128 stands for zero in the data rows.
Here are some rows, each followed by its group. Rows of different groups can look alike.
[ 93  69 140 153  55 138 122  70  67  61 122 132 116 134  98  69  76 116
  71  75  70 149 110 141 116 134  81  68  76  88  71 158 145  75 140 124
  81 132 147  78  78  75  75 140 116 135 140 100] wax
[152 152 176 156 158 181 151 146 141 131 165 175 181 166 108 140 118 175
 139 157 152 182 164 155 148 153 152 152 140 149 165 161 161 160 140 160
 152 156 142 146 140 117 175 138 142 136 175 158] wax
[105 104 116 103 105  89  70 150 167 147  94 102 104 103 100 152 108 128
 130 111 117 105 118 155 121  99 105 104 109 113 110  91  93  96  92  97
 104 104 111  95  96 138 114  95 123  98  92 144] sock
[128 176 116 119 131 128 119 136 132 133 116 133 127 126 146 128 158 128
 148 147 140 133 126 121 132 124 140 163 138 121 139 134 158 128 140 125
 138 125 128 128 129 157 145 129 110 126 116 120] sock
[105 140 105 125 121 107  98 118 126 126 112 114 105 123 143 128 125  93
 108 122 105 111 107 110 101 108 117 116 114 111 122 109 130 108 116 134
 118 109 113 114 115 149 121  99 138 110 116 116] sock
[105 128 128 106 126 182 140 183 189 182 182  94 133 116 139 176 115 128
 179 126 128 134 134 111 181 176 152 128 190 204 134 111 110 196 128 111
 197 178 128 163 214 165 139 130 126 111 128 169] goat
[140 116 152 154 117 163 130 112 111 111 154 128 130 147 138 105 122 140
 115 125 128 150 137 126 129 158 129 116 107 119 124 131 123 117 151 143
 134 153 156 119 127 103 123 158 132 143 152 132] wax
[116 176 140 193 173 140 167 123 134 167 135 164 103 140 161 152 198 151
 163 162 198 146 159 178 159 140 152 187 129 133 152 143 162 153 140 110
 140 129 142 146 148 160 158 111 171 152 140 169] sock
[188 128 140 110 118 136 116 118 119 117 119 119 153 109 135 116 123 116
 128 138 128 119 111 108 112 133 129 116 172 173 135 111 105 133 128 108
 176 133 123 182 121 155 139 119 116 118 128 109] goat
[188 116 140 138 135 122  89 113 108 116 118 122 147 144 144 116 115 105
 116 126 128 140 102 132 110 124 129 104 114 115 133 136 173 126 128 179
 123 137 140 122 128 106 132 134 153 128 140 118] wax
[105 128 105 124 137 134 127 130 125 108 140 137 113 145 176 116 133 128
 130 158 140 128 120 118 102 145 140 140 122 132 149 129 130 132 140 130
 140 133 147 125 132  76 147 150 119 156 140 105] wax
[140  92 164 145  96 156 176  84  76  78 126 105 153 126 139  69  94 186
  81  87  82 155 187 120 147 143  93  80  85  93 104 142 135  94 151 147
  93 141 160 100  93  83  90 157 120 144 152  94] wax
[152 152 128 122 147 118 126 123 138 132 129 133  94 143 143 140 164 128
 137 147 140 135 126 112 118 130 140 128 146 102 155 128 132 142 128 146
 134 128 143 133 133 148 139 139  99 147 140 110] sock
[128 140 128 113 128 118 153 169 155 136 162 112 120 127 138 164 124 163
 176 149 128 126 151 151 156 157 164 140 176 173 124 118 114 169 128 123
 165 118 120 166 161 148 124 136 141 137 128 154] goat
[128 164 152 164 170 134 143 171 181 176 134 140 155 147 150 164 129 140
 155 143 163 149 135 131 118 134 152 163 151 146 152 174 159 157 151 176
 150 129 145 148 145 148 161 154 151 155 152 156] sock
[128 104 105  89  94 119 106 133 128 144 116  94 111  98 103 128  95 116
 111 111  93 102  96 140  78 121 152  92 110 152 107  86  87 124 104  91
 159 101 100 121 130 132  94 104 107  99 104 121] goat
[140 140 140 140 161 125 178 131 129 123 132 139 145 140 111 140 137 128
 139 151 152 140 188 178 167 145 140 152 135 141 166 140 125 142 140 142
 137 137 145 142 141 124 162 139 134 158 152 155] wax
[152 164  93 138 127  86  97 143 143 144  84  98 126  79 142 140 155 105
 113  80 117 100  99 129 101  93  93 104 116  88  88 131 148  92  92 130
  97  81  90  93  90 145  87  87 114  82  92 115] sock
[128  92 116  87 101 130 122 159 122 139 121  96  84 119 100 164 105 128
 151 110 117  98 130 149 132 128 140 116 136 128 108  96  87 131 116  99
 131 131 101 137 131 166 105 109 146 108 116 136] goat
[ 93 116 116 135  96 115 131  92  86  98 105 151 136 122  87  93  96 128
  92 117 105 119 130 122 123 119 105 104  93 106 107 139 154 114 128 138
 106 105 123  98 105  91 103 119 120 123 116  77] wax
[140 164 128 123 178 126 162 163 163 150 126 171 152 130 126 152 149 116
 166 139 175 135 120 131 157 118 140 187 157 134 142 177 173 139 128 119
 129 117 127 139 132 142 140 124 163 144 128 154] sock
[140 164 116 141 118 107 119 145 148 141 103 152  81  94  93 152 137 151
 161 117 152 108 150 131 142 110 117 163 149 113 103 147 121 106 104 106
 109 105 116 112 101 151 108 112 114 105 116 117] sock
[140 140 176 165 161 130 122 130 133 127 148 135 130 157 119 128 143 128
 139 154 152 167 129 127 129 149 140 140 127 144 157 150 142 142 140 119
 145 155 152 147 157 119 154 142 130 149 140 143] wax
[105 176 116 165 150 131 130 152 156 153 131 137 142 138 179 152 177 128
 144 153 152 129 127 139 119 125 129 152 126 136 138 153 159 143 116 158
 138 121 125 125 133 156 136 133 137 142 128  91] sock
[105 128  81 118 135 120 103  87 130 157 119 133 127 108 136 140 173 128
 136 123 128 122 126 149 127 120 117 152 135 122 119 150 142 134 116 106
 124 117 122 136 123 136 156 129  98 127 128 119] sock
[152 116 140 131 141 131 153 119 119 111 142 104 149 149 127 116 125  93
 131 139 128 132 103  71 149 133 129 116 119 133 142 142 160 136 128 132
 126 127 111 130 132 109 138 142 112 143 140 130] wax
[164 128  93 157 125  91 124 121 119 115  87 124 143  97 104 116 136 128
 119 109 128  94 103 123 126  89 105 116 119 104 110 142 145 107  92 156
 104  98  94  98  95 114 107 105 128 100 104 145] sock
[140 176 176 132 194 178 180 158 171 163 169  88 123 182 163 164 185 186
 170 105 187  97 149 136 141 170 188 187 166 177 189 144 158 117 187 178
 181 166 183 175 189 150 186 179 162 183 175 176] wax
[105 128 140 117 141 122 150  78 153 115 120 113 141 120 114 152 131 128
 159 144 117 126 126 138  80 124 129 128 152 135 144 123 112 137 140 122
 113 104 134 124 130 114 136 111 106 122  92 136] sock
[140 104 128 108  97 105 109  99  97  91 119 129 123 128 142  93 112 105
 106 110 105 147 113 103 104  97 117 116  94 100 119 118 124 114 140 108
 103 114 141 110 112  99 118 137 101 123 140 103] wax
[152 128 128 111 127 100 109 105 129 123 142 126 119 120 142 116 145 128
 126 139 128 121 131 124 116 128 140 128 125 136 139 112 115 140 128 114
  96 127 128 141 141 112 140 130 119 133 116  83] goat
[128 116 164 149 125 150 145 107 114 106 157 149 129 162 122 116 119 140
 111 126 128 101 142 116 129 149 117 128 114 127 134 149 151 122 163 142
 124 147 158 125 130 108 141 123 126 158 163 141] wax
[128 176 140 145 159 125 138 170 144 184 120 191 144 127 158 164 134 140
 186 140 163 125 184 137 186 127 129 140 180 128 150 172 116 139 140 145
 134 116 133 130 132 160 118 114 131 141 128 145] sock
[140 104 140 113 108 120 119 110 113 106  88 141 145 122 143 105 117 116
 109 132 117 188 128 122 122 124 117 116 105 118 122 131 136 116 140 109
 118 121 155 117 124 101 119 139 103 120 175 104] wax
[ 81 152 116 109 117 112  99 106 112 111 113 138  85 123 139  93 123  93
 109 129 117 120  94  86 106  90 129 152 158 117 136 105 121 111 128 140
 119 105 119 122 115 164 125 126 118 121 116 105] sock
[152 164 140 149 149 136 122 160 142 154 127 136 130 148 151 152 155 140
 152 153 152 140 146 138 141 139 117 152 153 137 157 142 128 136 140 135
 138 124 137 148 146 143 131 160 117 141 140 137] sock
[128 128 140 103 132 121 127 134 122 136 134 121 133 136 137 152 135 116
 129 129 152 137 117 156 118 133 152 152 119 152 141 131 118 141 128 132
 153 136 134 141 133 133 148 128 103 115 140 132] goat
[128 140 164 131 146 168 147 154 157 159 167 137 110 150 158 152 151 163
 160 172 152 145 144 133 159 162 164 152 101 155 156 135 125 130 151 113
 160 173 138 170 164 145 155 152 176 145 140 162] goat
[152 128 140 140 127 140 108 116 108 112 142 179 129 148 117 105 126 186
 116 137 128 133 187 130 167 141  93 116 115 123 136 112 153 124 140 131
 130 135 146 120 128 106 120 140 108 157 140 137] wax
[140 128 152 143 129 160 165 135 129 112 174 136 146 157 107 116 140 151
 130 157 128 159 126 170 125 162 140 128 118 120 145 135 128 138 140 139
 133 166 145 134 150 121 152 118 160 157 140 158] wax
[128 128 164 150 155  92 128 143 154 144 147 134 134 156 147 152 151 140
 161 167 152 153 139 117 134 128 176 163 139 153 179 144 109 166 163 148
 175 153 155 163 162 159 172 158 125 134 152 148] goat
[116 128 105 101 119  98 110 120 130 122 105 108  75 109  88 128 116 116
 123 109 128 111 110 141  72  95 117 116 123 103 113 111 101 103 104 107
 109 107 110 104 102 122 113 101  99 103 104 118] sock
[140 116 128 110 119 142 147 114 116 109 126 114  97 127 139 116 131 128
 126 129 117 128 141 113 144 128 117 128 124 137 142 112 111 126 128 123
 122 125 136 127 129 116 139 133 133 124 116 101] goat
[140 116 140 144 120 135 145 113 109 116 140 181 172 150 116 105 112 128
 116 124 105 140 153 148 147 138 117 116 111 127 135 160 157 121 140 144
 133 126 109 117 118 108 130 147 130 142 128 141] wax
[140 164 152 161 156 148 163 161 151 155 142 123  97 164 154 152 180 163
 165 164 163 156 170 161 145 150 164 175 157 155 174 171 148 164 163 143
 159 155 154 162 156 140 168 167 128 157 163 148] sock
[152 140 128 148 162 123 140 134  98 128 151 141 102 167  85 128 147 128
 124 157 128 156 145 110 143 147 152  92 138 140 149 118 136 150 151  93
 143 132 158 146 140 129 161 144 122 158 140 124] wax
[128 140 140 126 136 140 136 127 136 135 140 104 170 138 142 140 145 116
 140 164 152 142 117 108 124 136 105 140 143 145 103 104 115 141 140 106
 127 132 100 128 106 148 160 142 119 139 104 109] sock
[116 140 187 159 164 161 165 139 146 147 168 131 107 170  78 116 175 151
 151 182 140 174 126 104 161 157 129 116 155 158 159 163 151 155 175 154
 159 149 192 165 148 138 120 125 137 157 116 156] wax
[105 116 128 121 118 154 142 127 113 101 152 125 107 139 151 105 122 116
 107 132 105 149 141 135 148 166 117 116 110 122 127 112 121 120 128 123
 121 176 133 121 118 105 117 133 182 129 128 162] wax
[116 140 116 109 121 110 102 114 109 102 112 173 152 109 144 116 121 116
 111 112 117 112 104  98 106 106 117 140 133 105 104 104 158 109 116 134
 107 107 103 100 104 131 109 100 124 106 104 112] sock
[105 104 116 109 120 122 107 120 124 117 126 111 116 126 138 128 119 116
 118 126 117  98 116 116 115 124 140 116 142 140 136 111 102 138 116 105
 135 128 128 133 139 145 133 130 124 131 116 127] goat
Which other group has its centre nearest to the centre of group goat?
sock
Which group is nearest to each row below, going by the distance to the centre of the group?
[128 104 116  94 113 118 105 123 119 125 116 105 118 113 145 128 112 116
 113 128 105 119  98 101 117 120 152 104 112 114 121  96  93 127 116  97
 146 119 113 124 120 125 112 112  96 118 116 112] goat
[116 116 105  94  99  98  83  96  96  95  98  93 167  95 105  93 103  81
  99  98 105 110  84  81  85  99 105  92  94 110  91  83 150 104 104 156
 108  98 103 100 108 101 117  96 151 104 104  83] sock
[140 128 140 131 118 147 163 108 107 109 149 134  93 128 136 105 123 175
 111 137 128 130 148 143 159 127 117 116 109 102 126 124 109 137 140 117
 117 144 140 132 126 106 141 140 102 142 128 109] wax
[140 116 152  89 115 149 133  96 106 104 159 144 163 158  85 105 109 105
 107 123 117 157 136 159 140 155 129 116 104 120 116 142 134 120 140 156
 103 158 117 112 116  99 125 162 156 163 163 129] wax
[ 93 104  93 117 113 122  97 113  98 112 112 144 130 119 139 105 112 105
 102 116  93  80  55  99 100 109 117 116 101 113 120 110 114 127 128 121
 120 112 123 116 118 102 122 125  89 117 116 109] sock
[152 140 140 127 128 170 165 137 134 134 141 144 145 178 117 128 121 128
 131 159 152 198 150  81 157 165 140 152 137 135 158 177 102 148 151 183
 142 178 178 150 150 121 151 183 178 184 199 106] wax
[140 128 128 118 129 138 152 107 135 133 158 114 134 131 108 140 129 140
 152 148 117 123 156 137 160 148 152 128 131 155 128 114 116 156 128 109
 150 131 125 152 156 134 133 132 123 128 116 143] goat
[116 104 140 162 110 130 105  95  97  94 144 162 130 143 147  93 109  93
  95 121 117 137 110 136 140 100 105 104 101 120 111 140 158 111 140 170
 109 128 135 107 112  95 115 132 151 145 128 151] wax
Which group is nearest to each row below, going by the average distance to the group's rows?
[105 128 187 186 113 138 123 127 112 121 140 136  87 154 125 116 133 128
 107 137 128 109 115 110 127 135 129 128 117 118 129 161 148 127 151 118
 121 180 145 127 127 110 124 146 167 141 175 126] wax
[128 116 187 160  98 154 163  99 101 102 138 151 125 123 136 105 108 140
 102 106 105 179 161 161 172 158 105 104  97 105 108 166 149 103 187 129
 110 147 179 111 104  99 113 156 130 163 187 150] wax
[116  69 164 142 131 169 123 131 127 120 164 145 115 170 127 116 127 163
 125 138 140 160 146 112 148 133 140 140 121 131 146 148  76 147 104 132
 130 195 156 124 130 105 133 159 185 164 163 162] wax
Which group is second nearest to each row below, going by the distance to the centre of the group?
[152 128 140 133 132 129 155 137 126 127 149  77 100 128 155 128 139 163
 135 150 128 137 149 151 170 137 140 152 131 135 137 126 127 144 151 125
 133 117 139 129 138 126 141 143 143 148 128 167] wax
